In the data rows, zero lies at 4.5, halfway between 4 and 5.
Here are some points:
4:5:5:1:5:5:5:5:5:4:4:4:6:5:6:5:2:4:4:5
6:6:5:4:4:5:5:5:4:4:4:3:5:5:4:4:4:3:6:6
3:6:6:4:4:2:3:1:6:4:4:5:4:6:5:6:6:6:7:4
4:3:4:4:3:5:6:6:4:4:3:6:4:4:5:2:2:4:3:3
5:5:5:5:5:4:5:4:3:4:7:4:5:5:4:5:6:4:4:5
6:4:4:5:4:4:5:5:4:5:4:5:3:5:5:5:5:5:6:6
0:2:4:6:6:5:6:7:9:7:5:5:5:4:5:3:4:3:2:5
5:5:4:4:2:5:6:5:3:5:3:7:5:5:5:2:3:6:5:4
3:3:5:6:5:4:5:5:7:6:3:5:5:6:6:4:6:5:5:6
3:4:5:5:8:6:9:4:2:3:5:4:6:7:3:4:4:7:8:5
4:4:4:1:5:5:5:6:5:4:4:4:6:5:6:4:2:3:3:5
6:4:5:4:4:3:5:4:4:4:4:5:4:4:5:4:5:5:5:4
4:5:5:5:6:3:5:4:5:5:4:4:3:4:5:4:4:2:2:5
5:7:6:7:0:4:3:7:5:4:5:4:3:4:4:6:5:6:8:4
7:9:7:9:0:4:2:9:7:0:7:5:4:0:5:7:4:4:4:2
5:5:3:5:6:4:3:0:4:4:5:2:3:4:3:4:7:2:4:5
7:4:4:4:4:3:6:3:3:5:5:6:4:3:5:4:5:5:6:4
5:3:2:4:5:5:4:3:2:6:3:2:5:7:4:3:4:3:6:6
6:6:6:6:6:7:5:4:4:4:3:5:4:5:4:5:3:3:5:6
4:5:3:4:6:5:6:5:4:2:3:4:3:3:4:1:5:4:3:6
4:4:4:5:4:5:5:5:6:3:2:6:3:4:4:5:7:6:7:4
5:3:5:4:8:6:6:5:3:3:4:3:9:7:4:4:5:7:5:7
3:9:6:6:0:4:0:8:4:1:6:4:7:0:0:9:6:7:7:1
6:3:2:4:1:6:6:6:3:7:3:9:5:5:5:1:4:8:5:4
5:7:4:3:4:4:5:4:3:4:6:5:5:5:6:4:4:3:4:5
4:7:7:5:5:5:5:4:5:4:5:4:5:6:6:4:4:3:5:5
1:6:4:3:4:2:6:1:5:3:9:7:1:1:4:4:1:8:4:0
5:4:4:6:5:3:6:0:5:4:8:6:4:4:4:4:6:5:2:2
6:4:4:3:5:5:6:6:2:6:3:3:6:3:5:1:4:6:5:5
4:0:7:5:7:4:3:7:9:6:3:7:0:4:7:5:1:4:6:7
7:4:4:5:4:4:3:4:9:9:5:5:5:2:1:3:6:2:4:5
2:2:3:5:4:4:3:5:7:5:2:4:5:4:5:3:5:4:2:6
Here are 10 more points, each followed by its number:
1:4:6:9:5:5:2:3:6:3:2:7:3:4:4:6:6:4:5:2 0
4:4:5:5:5:4:3:2:5:3:5:3:2:4:4:3:7:3:5:4 1
6:4:4:2:4:4:5:5:1:5:4:4:6:4:5:3:4:6:5:5 2
5:7:6:3:4:4:5:5:6:5:5:5:6:5:5:5:4:2:5:4 3
9:5:2:6:5:6:8:4:3:4:5:3:6:6:4:3:3:6:5:8 4
1:5:5:3:5:6:7:6:7:5:3:2:5:4:6:7:6:7:2:4 5
2:6:9:4:7:9:6:7:5:5:5:5:7:8:8:6:5:6:4:1 6
8:5:4:5:2:7:9:6:2:6:3:9:6:7:6:2:4:9:6:5 7
6:4:4:4:5:5:4:4:1:6:4:3:5:2:5:2:4:5:4:6 8
5:6:6:6:4:3:3:4:5:2:1:5:2:4:1:4:3:4:5:5 9
Which of these numbered points is nearest to each point below by angle, seen from the average point of the first points? Its number follows each.
1:9:4:2:3:0:7:5:7:9:9:6:1:5:7:6:3:3:5:2 > 3
3:5:5:3:6:7:6:5:6:4:3:2:5:4:6:6:5:6:3:6 > 5
4:4:2:5:5:4:4:1:5:3:5:2:4:6:5:5:7:0:1:3 > 1
5:4:3:4:2:5:7:6:3:5:2:6:4:5:5:3:5:8:4:3 > 7
3:5:6:3:6:8:7:7:6:3:2:0:3:5:5:6:6:6:4:3 > 5
7:4:5:5:3:4:5:5:7:5:2:9:5:5:5:4:6:5:6:4 > 7
5:6:6:4:5:4:5:4:5:3:3:3:4:6:4:4:4:4:5:5 > 9
3:3:4:3:5:5:4:6:5:5:3:4:4:5:5:5:5:6:5:5 > 5
5:1:1:4:3:7:8:6:2:4:1:6:5:5:5:1:3:7:5:4 > 7
3:6:7:6:4:2:3:0:5:2:2:4:3:5:2:4:5:5:7:3 > 9
5:6:5:3:4:4:6:4:5:4:4:4:5:8:5:5:3:4:6:5 > 3
4:5:5:3:4:3:0:6:7:9:5:5:9:3:0:5:5:4:5:3 > 3
5:4:5:3:5:6:4:5:5:5:6:5:4:4:5:4:3:2:6:6 > 3
7:6:4:5:5:4:5:4:4:3:6:4:5:5:5:5:5:6:4:6 > 4
6:3:4:3:6:6:5:5:1:8:4:2:5:0:4:0:1:4:3:4 > 8
5:4:4:3:6:4:5:3:4:6:3:3:4:1:1:1:5:4:4:4 > 8
7:4:6:9:5:4:7:3:8:6:5:9:7:7:6:5:6:6:6:4 > 7
6:4:4:4:2:3:5:5:8:7:3:9:4:4:4:4:7:5:6:3 > 7
1:6:7:4:5:7:5:7:5:5:4:4:7:7:6:6:5:6:3:1 > 6
4:5:6:5:5:4:3:2:4:3:5:4:3:5:5:3:5:1:3:4 > 1
1:8:4:3:4:1:7:5:7:9:9:7:2:5:6:6:4:4:5:2 > 3
5:4:2:4:4:2:2:1:4:4:5:4:4:6:5:5:7:1:4:4 > 1
6:4:3:5:5:4:3:0:4:4:6:3:4:5:6:6:8:4:3:5 > 1
6:5:4:4:5:7:7:5:4:3:4:4:4:5:3:3:4:2:3:6 > 4
5:5:4:1:5:6:5:6:6:5:4:4:6:5:5:4:2:4:4:5 > 3
4:4:5:5:5:5:4:3:5:4:4:7:4:5:5:5:5:5:5:4 > 0
2:6:8:4:5:8:6:7:5:5:4:4:6:6:6:6:5:6:3:0 > 6
2:7:9:4:6:9:5:7:4:5:4:4:6:5:5:6:4:6:2:1 > 6
4:2:5:2:8:6:6:6:4:4:3:3:9:6:3:3:4:8:4:6 > 2
4:4:4:3:3:2:0:5:6:8:4:6:9:4:0:6:5:4:6:4 > 3
3:4:5:5:5:5:3:3:4:3:3:5:3:6:4:6:4:4:5:3 > 0
9:5:1:5:3:5:5:4:3:7:6:4:6:5:5:2:1:7:3:8 > 4
5:4:5:7:5:5:5:3:4:4:4:7:3:5:4:5:5:4:5:4 > 0
6:5:5:5:5:5:4:4:6:6:4:4:6:6:7:5:4:5:4:9 > 4
6:4:4:3:4:4:5:4:2:5:3:5:3:3:6:3:6:6:7:6 > 2
6:4:5:3:6:4:5:4:5:8:4:3:3:0:2:2:6:4:5:5 > 8
